In the data rows, the value 128 means zero.
Some points, each followed by its number:
[184 160 112 132 184 117  94 126  78 140  73 113 109 131 140 106] 0
[148 138  97 100 145 105 141 150 111 121 102  97 114 170 142 125] 1
[ 91 114 116 106  20 149 126 151  92  62 135 162 143 120 104 167] 2
[139 111  95  91 139 126 142 135 125 130 161 105 129 139 167  97] 3
[114 119 110 125  89 154 129 151 130 107 149 147 123 119 137 126] 4
[125 124 137 117 142 158 121 110 153 143 112 176 107 124 136 131] 5
[158 111  71  98 104 120 123 119 115 134 110 126 142 129 129 104] 6
[109 156 152 111  40 135 134 143  89  76 122 151 134 118 108 164] 7
[125 178 121 160  99 126 134 136 115 109  57 142  83 139 108 140] 8
[136 140 114 121 101  64 168 143  55 121 135  72 125 155 129 180] 9
[127 124 175 113 201 108 155  85 141 141 153 126 118 144 147 165] 10
[155  92 147 138 151 164 111 122 144 181 183 108 167  81 162   0] 11
[118 130 114 121  75 125 185 160 107  83 172  92 146 147 153 171] 12
[150 162 107 148  92 143 121 160 116 148 151 146 142  97 129  49] 13
[115  94 136 102 156 121 117  91 154 123 120 149 139 152 124 147] 14
[114 143 151 103 106  99 144 132  99 149  99 126 131 159 110 138] 15
[ 61 117 151 160  88 181 172 108 174 104 144 179  80 123 156 195] 16
[100 124 142 159 126 112  98 178 126 109 102 123 139 136  71 116] 17
[114 169 187 193 174  42 157 148  71 171 176  68 101 106  95 154] 18
[ 80 190 210 144   5 117 108 121  55 117  82 160 136  99  49 167] 19
[139 160 115 149 147  36 175 162  49  99 112  45  93 163 121 199] 20
[144 151 167 162 130 162 113 140 158 124 152 159 133  79 136 129] 21
[ 74 107 145 131 118 160 131 112 177 146 117 184  98 130 137 143] 22
[111 118  99 114  69 130 134 101 107 126 111 131  97 121 133 113] 23
[ 86 130 117 149  74 127 144 136 125 125  75 156  73 148 106 122] 24
[136 136  75 122 136  90 150 154 180  68 171  96 124 188 157 110] 25
[ 88  44 120 103 120 164 116  87 205 143 111 193 150 143 124 184] 26
[103 126 100 112  49 127 114 208 126  52  76 129 170 181  86 186] 27
[142 143 101 101 140 135 110 124 134 133  97 142 134 139 130 107] 28
[ 79 168 227 218 157   8 197 192  59 201 202  10 134 121  57 166] 29
[178 166 117 148 127  80 185 113 104 102 186  74 120 135 170 157] 30
[137  86  58 120 193 142  92 162 168 133 145 118 137 136 136  79] 31
[128 106 139 126 183 156  95 143 189 159 135 159 126 119 144  87] 32
[ 96 118 150 167 168  38 167 223  96 198 188  66 139 148  93  95] 33
[151 102 132 190 125 135 122  91 183 167 119  84 153 110 133 126] 34
[179 124 126 109 199  99 130  84 185 116 122 107 154 159 142  98] 35
[114 165  77 130   0 112 127 200  43  49 147 109 152 107  90 101] 36
[155 157 144 108  90 119 120 105  63 140 115 148 134 104 110 122] 37
[ 99 136 123 154  83 129 132 139 140 126  95 162 101 139 108 139] 38
[127  79  93 141 137 148 123 143 200 123 126 126 126 129 137 108] 39
[107 119  94 163  85 120  80 214 134  72 101 112 155 139  59 105] 40
[151 145 131  87 123  98 201  85 113 139 214  78  88 155 206  93] 41
[124 205 205 177 177  37 143 118  43 170  88  96 109 122  38 199] 42
[139 127 215 144 175 101 153  79 111 164 189 112 136  85 129 159] 43
[106 129 134 100 108 144 142  91 105 124  98 156 101 142 146 179] 44
[122 107 131 150 175 155 105 137 180 173 131 149 130 130 139  82] 45
[159 146 152 114 175 112 152  59 172 122 108 150 113 165 155 155] 46
[133 163 206 150 100 115 122 130 110 130 127 156 140 103  97 144] 47
[159 124 146  69 109 123  94 131 114 124 108 139 169 108 106  67] 48
[159 108 104 126 148 156  83 109 157 158 115 141 147 105 129  88] 49
[ 84 112 229 131 174  57 157  83  67 207 195  97 133 103 103 213] 50
[ 86 131 134  90  88 130 135 125  93 138 118 163 103 155 130 128] 51
[116 107 154  75 120 130  93 124 135 120  86 164 167 154  94 115] 52
[137 101 117 114 199 157  99 113 180 121 113 158 124 137 144 147] 53
[115 125 137  83 119 145 140  90 112 107 129 137 109 128 165 150] 54
[ 91 139 148 140 106 144 127 137 113 108 103 161  98 117 106 135] 55
[126  94  87 141 133 160 136 149 197 107 116 124 139 154 142 151] 56
[111 131 126  91 105 149 140  82 103 117  86 158 105 144 145 187] 57
[146 137 139  94 123 109 170  82 120 144 163 119 109 151 179 109] 58
[143 156 105 142 184 126 133 124 149 119 119 120  99 149 140 109] 59
[162 106  77  96 217 127  86 142 153 152 119 117 141 150 139  84] 60
[161 142  86 121 146  86 123 157  65 125  94  82 138 145 105 137] 61
[149 114 109 148 192 152 107 124 211 119 112 164 125 120 128 148] 62
[138 138 157  96 106 123  64 151  97 164 127 180 163 106  83  53] 63
[169  97  77  52 153 114 139 104  95 128 161  96 143 138 174 121] 64
[183 105 157 183 228 177  77  95 213 125 143 147 160  64 135 116] 65
[ 74 118 145 121 135 176 160 114 144 138 137 165  66 125 164 147] 66
[ 62 148 132 162  29 147 153 111 132  95 108 158  76 131 124 175] 67
[ 63 115 132 130  53 129 136 129  96 165  79 155  94 144  98 113] 68
[153 116 105 100 202 116 150 121 154 109 119 120 116 155 164 198] 69
[111 132 151 134  60 196 130 102 170 134 139 206  91 103 174 143] 70
[ 77 120 128 106 110 108 161  95 156 130 125 140 128 180 119 155] 71
[189 128 112 107 205 104 169 118 155 152 212  42 157 125 205  57] 72
[109  90  89 137 136 186 177 105 178  74 168 121  97 119 203 197] 73
[ 52 188 204 183  93   0 186 169  13 170 152  70 106 112  45 211] 74
[116  96 112  78 142 149 115  94 128 154 112 159 129 135 151 131] 75
[187 113  93  42 173  48 127  72 154  85  81 119 166 215 101 159] 76
[ 84 149 146 158 109  66 218 143  44 128 158  69 102 129 124 203] 77
[ 69 155 187 206 117  66 197 152 102 128 154  91 106 135  87 247] 78
[139 111  85 106 119 146 123 140 141 112 125 137 142 134 140 134] 79
[108 141 123 123 136 110 136 142  53 160 135  93 109 129 119 108] 80
[ 98 117 119  96  92 126  60 192  66 154 105 122 174 118  46  37] 81
[122 165 132 145  78 138 128 140  75  73 107 126 112 120 103 161] 82
[ 51 110 255 136 197   8 190  69  37 255 232  83 137  81  90 255] 83
[131 138 116 126 138 135 147 138 142 144 167 119 116 125 168  72] 84
[ 91 137 158 213 169 112 152 198 161 136 162  88 100 130 117 100] 85
[123 107 122 173 169 167  89 144 209 127 101 159 129 106 113 123] 86
[ 95 104 105 118  86 109 123 141 136 110  78 144 138 157  89 148] 87
[144 146 133 121  98 127 107 121 109 131 128 180 145 103  96 129] 88
[121 102 106  96  99 128 125 132 149 146 144 151 147 138 125 106] 89
[154 137  78 130 130 117 136 132 129 108  94 122 115 144 126 100] 90
[185 132  79 112 116 137  90 150 114  89 119 129 176 114 121 118] 91
[168 115 107 114 189 142  92 130 161 128  83 148 126 147 138 129] 92
[131 131 144  91  76 115 122  95  76 152 109 147 140 130 105 128] 93
[151 130 111 119 120  72 137 134  71 134 130  91 133 148 121 164] 94
[116 135 169 177 120  74 174 149  97 134 188  62 148 112 118 159] 95
[117 119 145 113 120 147 102 112  96 131 132 132 145 109 110 131] 96
[ 79 124 135 151  69 130 145 100 153 114  98 190  93 152  97 186] 97
[ 84 120 124 101   5 152 123 151  85  56 138 164 149 132  99 171] 98
[213 110  71 138 213 117  65 172 162 155 125 106 175 117 141  44] 99
[139 101 184 123 162 127 132 112 202 127 128 164 143 164 148 149] 100
[141 144 113 117 132 116 142 102 132 102 132 134 100 153 155 144] 101
[ 78 115 119 126  99 159 133 112 158 130 115 185  93 133 126 130] 102
[ 48 102 169 131 131 177 131 104 210 147  97 210  69 143 135 172] 103
[156  96 142 120 179 144 129 144 190 114 130 138 173 131 154 139] 104
[165 134 126 167 210 133 110 130 180 127 137 128 109 130 157 103] 105
[141 121 127 114 154 161 114 117 165 153 138 156 135 120 151  87] 106
[137 128  91 128 128 102 150 139 169  87 157 108 106 167 151 107] 107
[133 159  97 131 129 137 200 127 157  78 184  90  79 147 178 140] 108
[135 141 113 145  70 133 138 118 114 130 119 143 109 108 125 103] 109
[133 143  87 120  99 145 111 151 101  79 110 124 133 120 122 138] 110
[131 103 122  84 123 140  98 126 148 131 137 163 155 131 135  91] 111
[ 93  88 115  99  68 127 116 124 114 182 136 138 159 150 112 100] 112
[146 120  93 137  67 141 101 157  65  83 161  79 166  74 104 113] 113
[147 140 184 116 182 133  97  90 122 172 107 159 130 117 125 108] 114
[124 114 104 193 190 142 126 192 189  96 158  86 125 128 150 126] 115
[155 149 216 118 202 132  87  88 123 179  91 172 125  98 128 105] 116
[ 87 100 134 101 147 166  97 136 137 112 114 161 144 118 105 168] 117
[115 133 162 161 134 137  82 148 125 101  98 144 119 109  86 112] 118
[141 113 143 126 156 133 110 130 143 146 132 130 157 126 119 104] 119
[ 98  39 130  98 120 185  97 162  90 177 233  38 204  56 130  24] 120
[ 87 145 181 135 146 144 100 135 110 191  72 180 115 138  73 101] 121
[100 134 125 100  95 130 148 114 115 129 105 166 109 159 124 170] 122
[117  89 116 107 144 172 124  94 142 164 170 147 123  98 180  77] 123
[161 127  95  96 110 147 140  95 118 130 152 148 148 111 162 117] 124
[133 134 133 159 147  86 156 145 100 139 126  69 109 121 123 142] 125
[139 127 127  91 133 140  89  98 114 175  98 180 143 126 111 100] 126
[134  92 112 146 143 164 108 117 190 149 128 134 140 100 136  96] 127
[106 105 106 123 122 123 139 170 129 137 119 114 132 154 121 110] 128
[143 142 125 133 167 174 110 122 157 109  95 148 103 111 152 142] 129
[164  94  89  70 206 127 124 108 150 143 126  95 149 152 174  94] 130
[114 122 130 151 147 152  97 127 142  94  99 148 127 116 107 162] 131
[131  88  64  85 114 139 132 127 161 151 153 148 170 138 155  94] 132
[119 107 141 112 130  92 130 100 179 151 110 158 172 174  87 165] 133
[ 91 133 175 115  36 149  88  99  70 126 119 173 162 101  73 130] 134
[140 144 114  78  90 114 134 118 119 143 106 151 144 168 131 108] 135
[145 137 175 103 127 153  94 169 135 127 110 136 162 116 125  35] 136
[163  77  79 103 209 134 102 157 157 135 141  87 174 143 144 108] 137
[126 155 182 103 106 112 123 102  81 132 104 152 125 136 117 137] 138
[143 179 156 153 135  94 160  99 116  97 127 131 105 133 111 220] 139
[ 97 100 107 124 108 155 125 139 143 131 140 128 111 118 138 103] 140
[111 139 215  99 150 185  73  97 157 154 104 227 125  96 114 125] 141
[154 164  90 129  99 117 169 152 132 112 176 116 124 134 145  81] 142
[104 124 177 170 123 148  96  95 156 165 138 146 142 105 111 147] 143
[ 81 137 205 158  98 163 151 118 148 131 169 165 104  95 151 149] 144
[114 176 105 168 128  58 168 203  36 107 111  35  92 149  95 149] 145
[119 198 199 180 194  39 145 123  56 168  93  93 104 129  72 183] 146
[109 137 103 109  62 129 118 180 122  56  88 121 157 158 100 178] 147
[ 93  79 114  96 113 131 135 123 125 160 121 128 128 149 123  92] 148
[ 97 100 158  92 160  25 197 119  59 214 224  18 157 124 121 133] 149
[111 129 127 133 133 150 125 135 141 129 113 156 107 151 127 134] 150
[139 173 124 121  85 113 134  90 114 137  90 177  91 130 116 119] 151
[157 104 132 121 192 149 135  97 175 153 173 122 135 130 190 110] 152
[186 150  50 123 114 128 140 184 100  86 127  62 143 128 145  94] 153
[109  96 164  84 147 131 114 109  91 142 133 118 162 113 118 154] 154
[123 118 101 184 174 133 127 185 180  95 157  87 119 130 146 132] 155
New points follow, each followed by the numbers of its five nearest points above by angle, seen from the average point of the numbered points, nearest first.
[135 113  76 129 100 144 129 183 140 136 149 110 137 122 133  46] 13 142 84 140 128
[135 181 196  94 101 101 110  86  30 145  67 153 116 139  91 155] 138 37 93 15 19
[128 147 183 182 188 136 130  95 126 147 155 127  90  87 150 161] 43 10 21 18 144
[111 141 143  74 124 162 135  88 118  98 128 143  97 128 170 152] 54 44 57 66 101
[ 80 105 111  76 117 124 142 128 117 165 130 124 115 160 143  72] 148 112 89 51 128
[157  77 135 126 141 193  65  91 140 104 182 171 173  53 130 137] 65 21 96 49 127
[ 93  98 123  97 128 171 169  62 166 124 183 154 117 136 180 175] 73 66 54 16 26
[ 96 105 108 128 108 127 132 152 157 149 107 126 130 150 113 106] 128 148 87 39 112
[108 186 170  84 100 122 144 135  13 160 112 108 101 138 122  99] 80 138 37 15 93
[146 171 186 160 219  90 158  83 121 111  97  92 113 143 124 255] 139 146 10 42 69
[109 151 156 147  91 135 106 115  87 112 115 135 117  99  85 136] 19 134 82 55 47
[129  75  97 144  95 130 150 147 175 116 185 110 154 103 131 113] 39 132 140 120 4
[ 78 122 144 163  98 186 162 107 175 104 135 167  82 125 160 203] 16 66 103 70 22
[107  74 105 104 118 166 100 161  96 156 205  59 180  66 145  43] 120 11 113 123 3
[164 113 130 131 179 145 157  91 181 120 184 112 123 138 189 115] 152 72 105 35 84
[102 128 175 111  89 127 133 137 115 143 155 154 147 121 118 123] 134 47 144 19 7
[164 154 183 111 123  86 103 112  43 161 100 100 162 104 103  83] 37 138 48 93 63
[148 156 130 136 100 109 130 103 108  92 100 115 138 137 113 150] 82 139 8 7 147
[ 79 139 120  82  61 128 150 109 105 127  98 198 115 171 115 185] 122 51 44 57 97
[ 87 111 126 101 111 135 125 132 120 168 105 138 113 140 120  92] 148 68 112 51 121
[104 114 189 183 128 157  96  83 164 169 144 152 140  97 112 161] 143 144 141 21 65
[ 99  49 122 103 133 169 115  81 207 145 118 212 140 140 133 183] 26 22 14 103 5
[154 103  93  88 188 136 133 123 154 135 139 105 145 145 169  88] 130 137 60 3 72
[246 104 128 111 244 124 102  30 208 144 116 139 185 128 162 114] 35 152 65 130 92
[108 142 149 132 140 134 108 127 118 170  91 164 120 134  94 121] 121 126 141 114 116
[111 124 192 154 127 145 113 160 170 146 161 152 157 100 112 102] 21 143 144 32 119
[240 139 112 128 167 110  78 144 153 118 100 118 187 134 120  75] 99 91 119 60 35
[142 156 102 104  50 125 134 156  62 106 152 113 147 105 134 120] 36 113 7 110 2
[145 119 125 102 164  98 114 141  81 191 137 101 125 152 133  71] 80 60 33 149 0
[132 144 140 133 144 157 156 104 156 104 148 141  99 125 175 154] 73 108 66 16 101
[172 133 114 105 194 114 159 111 156 145 186  67 144 123 188  80] 72 152 3 130 84
[114 130 135 135 136 172 148  93 169  97 119 167  94 128 154 183] 16 73 103 66 22
[ 82 133 141 130  96 140 126 133 117 116 110 153 108 136 106 134] 55 38 24 67 68
[100 156 166 186 104 153  95  99 153  77 104 168 128 111  70 220] 131 97 55 139 67
[151  99  99 126 127 185  88 149 184  74 141 159 164  91 142 133] 79 86 39 127 104
[155 103  76 102 107 131 122 121 130 126 117 126 146 123 135  99] 6 132 79 91 124
[ 83 161 207 205 154  24 190 177  69 195 187  38 136 125  73 165] 29 18 95 74 33
[102 155 114 130  71 122 165 137 101 107 122 137  94 138 130 142] 67 82 7 24 23
[137 141 158 105 109 126  72 145 109 166 127 173 159 100  89  64] 63 48 81 136 126
[112  97 133 103 129  90 142  93 196 138  76 165 173 199  77 198] 133 71 14 26 76
[127 122 127 130  97 123 122  75 126 151  85 153 114 132 118 142] 151 57 44 97 93
[132 205 121 158  67 117  88 161  73 135  60 141 112 140  70  94] 8 19 82 151 81
[135 136  84 101  79 131 108 132 107 128  99 127 144 138 118 123] 6 110 135 91 36
[110 110 165  98 150  39 179 125  71 201 207  31 166 110 117 138] 149 83 29 50 95
[127 169  84 124   4 113 119 191  41  59 140 110 150 111  99 108] 36 113 110 7 82
[179 119 110 109 196 122 151 111 163 138 183  67 147 130 200  76] 72 152 130 3 84
[181 164 159 152 112 126 151 115 115  80 137 111 131 107 169 145] 30 139 108 101 82
[137 148 125 145 144 152 136 102 151 120 126 162  89 111 145 166] 129 5 16 70 66
[133 118 106 157 132 162 149 126 167  90 130 114 114 134 155 179] 73 56 108 16 155
[127 114 150 154 145 165 139  91 128 167 128 120 104  87 155 107] 123 11 127 34 152
[145 154 137 101  96 127 115  97  74 141 120 150 137 106 117 124] 37 93 88 138 134
[169 112 112 126 145 134 116  64 139 164  99 135 131 120 150 109] 49 126 106 75 114
[132 156  83 118  25 117 118 190  56  73 138  94 153 116 107 116] 36 113 110 2 98
[191 151 117 134 191  82 162 116 111  98 133  52 116 134 165 145] 30 125 20 72 1
[132 115  98  87 109 142 120 122  87 152 133 121 126 117 139  81] 6 3 124 148 64
[145 124 155 108 129 139 102 148 131 137 124 130 151 103 127  63] 136 48 11 63 119
[116 120 125 144 114 137 107 139 151 108 116 159 135 116 100 138] 131 86 118 40 38
[130 138 116 148  62 135 138 117 106 138 121 153 105  96 127  99] 109 23 151 13 68
[145  93 112 109 204 153  86 148 166 108 126  92 175 106 129 132] 137 104 31 60 99
[148 100  76  89 190 110 134 125 194  86 116 131 144 190 148 195] 69 76 56 53 14
[133 113 107 121  89 121 153 101 114 155 111 107 113 126 144 113] 23 109 6 58 148
[ 90 129 137 156 145 153  88 125 143  99 100 148 118 106  87 164] 131 118 117 55 86
[176 126  88  64 158  44 133  76 154 111  80 121 173 222 101 154] 76 133 35 1 14
[121  92  76  94 102 136 132 146 124 133 148 117 152 133 142 105] 132 89 3 79 6
[ 48  98 119  93  89 111 163 131 166 188 144 156 107 159 110  42] 148 112 89 140 68
[137 148  79 148 102 114 137 158 145  82 107 117 107 137 124 110] 90 153 107 110 25
[150 107 109 122 147 107 144 119 148 126 166  89 136 152 155 104] 72 3 107 25 130
[127 137 114 114 123 134 119 135 114 139  87 138 117 139 138 101] 28 90 0 135 126
[122 148 124 147 127 147  63 160  99  98  97 128 120  98  86 101] 118 17 40 81 110
[ 92 135 134  99  79  92 133 146  56 140  88 109 131 154  71 104] 15 81 68 93 80
[108 109 120 167 157  84 111 211 136 188 140  93 125 155 112  52] 33 85 128 99 31
[ 88 153 126 137  62 143 105 124  59  52  99 114 122 114  84 202] 82 7 98 2 19
[107 108 204  92 146 118 212  31 168 215 208 136 103 144 203  69] 58 41 152 123 10
[181 126 127 101 127 139  90  94 127  88 102 154 163 118 126 148] 91 88 92 48 76
[118 117  90 138 102 118 106 145 158 122  68 166 130 163  91 139] 87 38 27 24 40
[125 140 169 174 172 135 135 100 124 142 152 127 102 104 140 158] 43 10 50 18 144
[135 138  71 119 110 123 147 167 103  89 133  95 113 154 149 138] 153 1 12 110 25
[173 113  38  43 116  99 130 132  88 118 107  98 183 166 127 121] 6 64 1 61 76
[ 94 131 115 129  93 148 135 146 112 130  95 148  81 132 123 120] 24 68 38 55 67
[ 90 161 207 195 160  32 186 181  86 186 188  40 146 107  78 168] 29 18 95 74 33
[142 114 119 106 159 166 103 115 150 151 127 153 129 108 152 108] 106 49 32 123 127
[ 88 110 120 121  99 139 130 123 145 137 118 174 107 137 125 119] 102 22 103 38 68
[124 128 110 120  82 127 178 154  95  84 159 106 135 138 151 183] 12 9 77 2 98
[156 139 144 122 175 119 139  78 171 123 112 144 119 151 150 149] 46 35 100 10 69
[104 105 127 108 141 149 109 132 129 118 126 153 141 123 117 163] 117 26 131 14 53
[ 76 124 147 154  68 120 144 107 159 115  85 187  92 154  93 193] 97 38 67 122 24
[ 44  90 120  93  94 112 166 129 158 202 139 169 108 159 117  30] 148 112 89 68 140
[148 104  85  92 109 129 126 116 129 133 124 132 137 124 143  98] 6 132 124 79 89
[ 84 132 106  87  82 133 149 121 109 110  92 189  95 187 117 192] 122 44 57 51 97
[106 154 174 194 132 143  93  88 144 119 121 146 119  77  86 188] 143 131 47 21 118
[125  88  67  98 107 170 136 153 147  81 151 102 136 126 174 148] 79 73 56 4 3
[106  81 127 106  99 153 105 189 155 113 189 111 179 102 130  81] 120 140 89 4 11
[102 130 143 149 112  89 181 128  73 133 149  84 103 132 129 171] 77 9 74 78 95
[110  62 107 107 127 173 108 145 105 157 216  55 185  71 143  42] 120 11 123 3 113
[108  90  89 127 127 178 156 104 183  75 174 138 107 136 187 180] 73 16 56 108 66
[ 98  70  99  83 132 159  96 167 136 107 134 134 177 139 105 165] 117 79 27 26 147
[122 130  91  93  83 137 115 107  97 111  93 144 133 131 122 182] 57 44 122 2 98
[157 106 140 145 167 158 125  57 145 146 122 127 123  85 147 142] 65 152 34 129 127
[134 119 161 147 136 142 114 151 166 132 158 149 151 103 134 110] 21 65 32 119 45
[110 156 145 114  32 130 137 143  80  68 118 146 135 119 105 162] 7 98 2 82 19
[ 79 142 173 150 120 171 112 146 139 108 148 120 118  84 113 157] 144 21 55 143 16
[140 107 165 114 159 129 106 128 138 161 134 128 156 121 131  85] 119 11 136 32 114
[142 130  88 150 117 133 123 122 135  92  90 115 122 131 117 164] 110 147 131 8 90
[ 79  90 102  67 118 124 141 128 108 173 126 128 115 157 145  67] 148 112 89 3 128
[113 119 153 110 114 146  92 112  83 124 129 137 139 106 109 131] 96 134 154 37 93
[142 146 105 142  73 136 126 117 113 119 107 148 118 124 106 124] 109 151 23 8 82
[125 129 146 106 144 171  85 128 148 202 152 202 134  95 144  51] 106 32 45 123 126
[157 143 126 120 148 137 108 133  98 138 113 131 146 108 116 112] 0 48 91 63 99
[149 161 180 152 214  99 148  89 120 117 113  94 122 141 124 252] 139 10 146 69 42
[135 155 102 150 134 119 204 136 160  82 164  86  80 156 174 160] 108 107 30 25 101
[118  59 173 125 185 141  41 173 186 195 163 134 214  95  80  28] 119 32 45 11 136
[130 132 113 133 163 124 143 128 146 120 125 118 110 137 137  82] 59 105 84 31 107
[129  84  83 101 151 168 124 125 149 108 130 124 146 118 158 147] 79 56 73 137 53
[159 157 170 112 121  98 113 113  58 151 106 104 154 112 105  88] 37 138 93 48 63
[105 112 117 130 115 138 121 136 176 125 120 190 144 145 129 176] 26 22 103 97 102
[128 186 128 148  80 116  96 151  92 130  73 144 109 137  89 101] 8 19 151 24 82
[134 135 150 143 146 116 119 155 128 123 105 111 134 138 115 110] 17 118 136 85 40
[104 132 174 135 100 172  80 118 139 125 117 222 131  93  96 124] 141 88 134 55 70
[ 96 117  82 104 106 130 158 187  87 135 147  84 115 152 154  89] 128 3 153 80 142
[114 140 137 150 157 100 131 146  88 164 128  89  98 132 118  97] 80 125 18 33 29
[ 95 126 129 147 123 162 130 134 136  98 130 153  95 120 143 154] 16 66 67 102 73
[101  97 100 101 122 121 148 177 128 131 127 108 137 167 110 109] 128 148 1 40 27
[122 152 126 168  89 133 118 128 123 105 121 135 122 114 108 135] 82 67 109 38 8
[106  69 112 109 114 169  92 156 100 154 213  59 191  68 137  43] 120 11 113 123 140
[132 141 181  99  99 102 141 102  85 132 106 152 125 138 118 142] 138 93 15 37 19
[131 176 126 138 115 127 127 152 110  99  86 139  98 132 123 141] 8 82 55 110 24
[100 116 192 191 132 157  95  80 166 172 151 150 144  94  99 156] 143 144 21 141 65
[136 134  99  88 126 109 153 120 125 137 152 115 128 156 151  88] 3 41 58 64 142
[160 152 168 166 149 161 147 136 158 127 177 132 109  82 182 103] 21 84 152 105 65
[149 144 116 113 130 162 109 132  88  71 104 113 119 105 130 152] 110 82 91 113 129
[156 103  81  95 190 114 143 124 199  84 109 130 142 187 142 192] 69 76 56 53 104
[172 122  54 100 125  94 124 165 129 102 142  80 170 162 128  47] 153 6 3 90 99
[133 107 112 116  81 115 146  85 102 162  95 108 121 123 133 108] 23 93 6 109 68
[192 148 124 111 223  76 126  97 171 137 121 111 159 152 122 149] 35 76 46 69 130
[141 127 161 106 131 139  95 155 129 131 122 127 151 113 129  74] 136 48 63 119 11
[ 87 100 137  93 144 137 116 121 132 181 168 166 121 133 159  99] 123 75 106 148 32
[112 146 126 154 114 143 131 165 134 146 121 130 104 126 134  86] 13 85 84 140 109
[112  76 182 124 173 127  51 144 176 177 132 148 190 112  73  69] 119 32 45 63 136
[122 121 126 185 182 163  87 138 206 134  99 159 123 112 104 133] 86 62 65 45 131
[152 110 114 112 144 143 131 110 154 148 160 150 129 148 177 128] 152 106 123 132 124
[159 106  83  69 142 118 136 108  98 123 157  92 140 147 169 126] 64 3 130 124 41
[117 111 121 132 117 147 132 126 138 138 132 127 128 117 139 114] 140 123 127 39 11
[151 126  74 158 110 138 107 111 130  83  93 127 122 132 122 165] 110 131 90 91 79
[163 106 107 112 207 108 150 124 159  98 131 118 120 157 157 199] 69 10 53 46 104
[ 91 139 171 115  33 163  76 104  76 145 140 171 177  88  79 129] 134 96 19 88 93
[161 178 142 144 121 163  46 176 139  71  67 194 149  81  68 124] 118 131 88 40 91
[143 119 142 111 115 129 107 135 118 124 118 135 152 119 116  94] 48 136 63 81 111
[166 148 104 163 144 160 119 141 152  97 115 125 130 113 145 140] 129 62 115 105 155
[161 107  75  98 105 124 121 121 119 137 116 120 145 131 141  96] 6 132 79 64 124
[143 153 110  77  92 113 134 126 125 138  97 165 148 167 112 108] 135 28 151 52 93
[ 65 120 155 164  79 181 175 108 179 107 155 173  77 120 159 193] 16 144 66 70 67
[ 94 108 124 119  83 120 131 136 133 116  98 148 137 154  93 148] 87 27 97 147 38
[115 146 160 143 173 145 133 123 114 124 139 127  62 146 182 153] 66 10 101 129 59
[115 143 165 169 140 143  68 152 137  90  93 151 119 108  80 112] 118 17 131 55 86
[144 135 119  88  89 113 123 143  76 117 125 115 146 135 121 118] 36 37 93 113 135
[ 70 131 146 162  60 127 143  94 163 113  88 196  88 154  98 200] 97 67 38 16 122
[ 91 135 105 137  51 143 133 121  77 111 114 115  81 109 134 110] 23 109 67 68 36
[126  95 108 149 125 111 197 143 177  90 202  55 173 133 143 163] 12 108 25 95 30
[111 114 110  99  66 114 143 109 101 144 119 145 117 139 130 119] 23 51 93 68 112
[164 136 145 100 127   0 167 105   0 229 169   2 168 124 112 115] 149 94 80 9 29
[101 105 125  97 144 150 106 134 125 125 127 159 148 122 112 149] 117 26 52 75 154
[213 150 116 129 177 114  92 144 138 116 111 121 172 126 128  94] 99 91 60 0 35
[ 74 135 190 134 136 128  97 144 127 140  97 163 105 130  87 137] 121 55 118 141 103
[173  74  96  93 168 116 134  83 181  60 167 104 167 140 155 198] 69 104 73 76 14
[107 130 162 126  45 156  90 115  86 132 133 165 155 100  86 130] 134 19 96 88 98
[129 114 155 119 168 112 102 154 120 127  95  87 150 140 101 123] 17 61 119 137 60
[ 88  81 121 101 123 133 131 125 129 174 126 119 129 144 128  93] 148 112 89 140 128
[139 124 131 108 131 143 123 102 146 150 128 178 129 136 134 144] 5 75 141 26 126
[141 157 102 146  73 128 122 119  96 127 103 154 126 118 110 120] 109 151 37 88 8
[189 114  76 141 198 120  79 171 144 150 134 112 166 121 130  56] 99 60 31 137 119
[142 154  89 140 139 124 136 149 162  90  78 135 104 162 118 132] 90 8 59 56 1
[107  91 119  99 136 151 106 130 138 119 121 147 143 118 111 160] 117 26 131 14 75
[112 129  98 125  79 156 142 158 144  90 158 148 124 134 138 128] 4 2 98 12 140
[ 93 117 180  92 196 115 153  73 188 175 164 173  97 161 148 155] 10 100 46 14 103
[127 103  97 145 136 141 128 151 172 116 124 121 141 141 133 141] 56 39 155 115 62
[ 92 113  99  98 109 155 137 114  95 109 158 122  91 132 173 130] 54 23 73 140 66
[107  98 151 155 149 106  82 190 138 128 131  89 170 113  68  83] 17 40 81 119 118
[109 119 122 106 133 128 150 111 142 136 120 134 118 145 135 135] 71 75 66 14 122
[153 126 170  98 127 145  90 158 129 129 110 130 163 117 119  48] 136 48 63 119 81
[141 196 157 164 101 121  99 114  67 161  91 132 117  92  81  75] 37 19 63 47 121
[173 126 128 128 211 103 127  81 189 119 110 107 144 159 131 121] 35 46 105 130 59
[139 156 144 112  97  50 175 111  87 166 176  80 142 144 130  94] 149 41 95 58 9
[143 136 142 112 150 156  87 120 142 190 141 184 136 102 141  65] 106 32 126 49 45
[128 122 172 172 139 149  49 161 144  91  88 157 112 102  66  96] 118 17 131 86 40
[155  48  99  82 219 168 104  60 227 150 147 186 169 115 160 159] 53 14 62 104 26
[156 150 131 139 127 102 158 119 119 116 160 107 126 131 147 145] 30 41 108 95 9
[162 141 172 113  97 142  85 116 126 105 120 171 167  92  94 173] 88 47 134 96 19
[136 188 104 157  23 130 101 122  55  30  76 153 134 121  67 234] 82 7 147 98 2
[148 119 158 126 173 115  91 161 141 158 114 109 164 119 108  67] 119 99 136 11 60
[143  95 116 105 153 106 133 145  93 179 189  75 182 109 141  77] 120 72 149 11 3
[113  93 118  91 147 156 121 101 144 160 120 151 132 139 138 134] 75 26 14 5 53
[164 153 109 149 126 184  95  97 117 115  82 156 103  83 150 129] 129 5 49 131 0
[150 100 135 119 201 158 130 104 185 160 172 122 139 121 186 107] 152 106 32 123 72
[157 130 169 165 140 152 100  59 173 159 117 169 142  93 125 158] 143 65 141 116 114
[165 112  88 104 221 131  92 138 171 141 118 120 141 141 136  78] 60 99 31 137 130
[111 113  82 117 101 123 107 157 158 126  57 173 136 176  84 127] 87 27 38 52 24
[148 138  81 125 131 112 135 145 135 111  97 111 119 146 121 100] 90 153 1 6 28
[ 97 114 171 104 181 128 150  83 175 165 154 169 107 139 136 146] 10 100 103 14 46
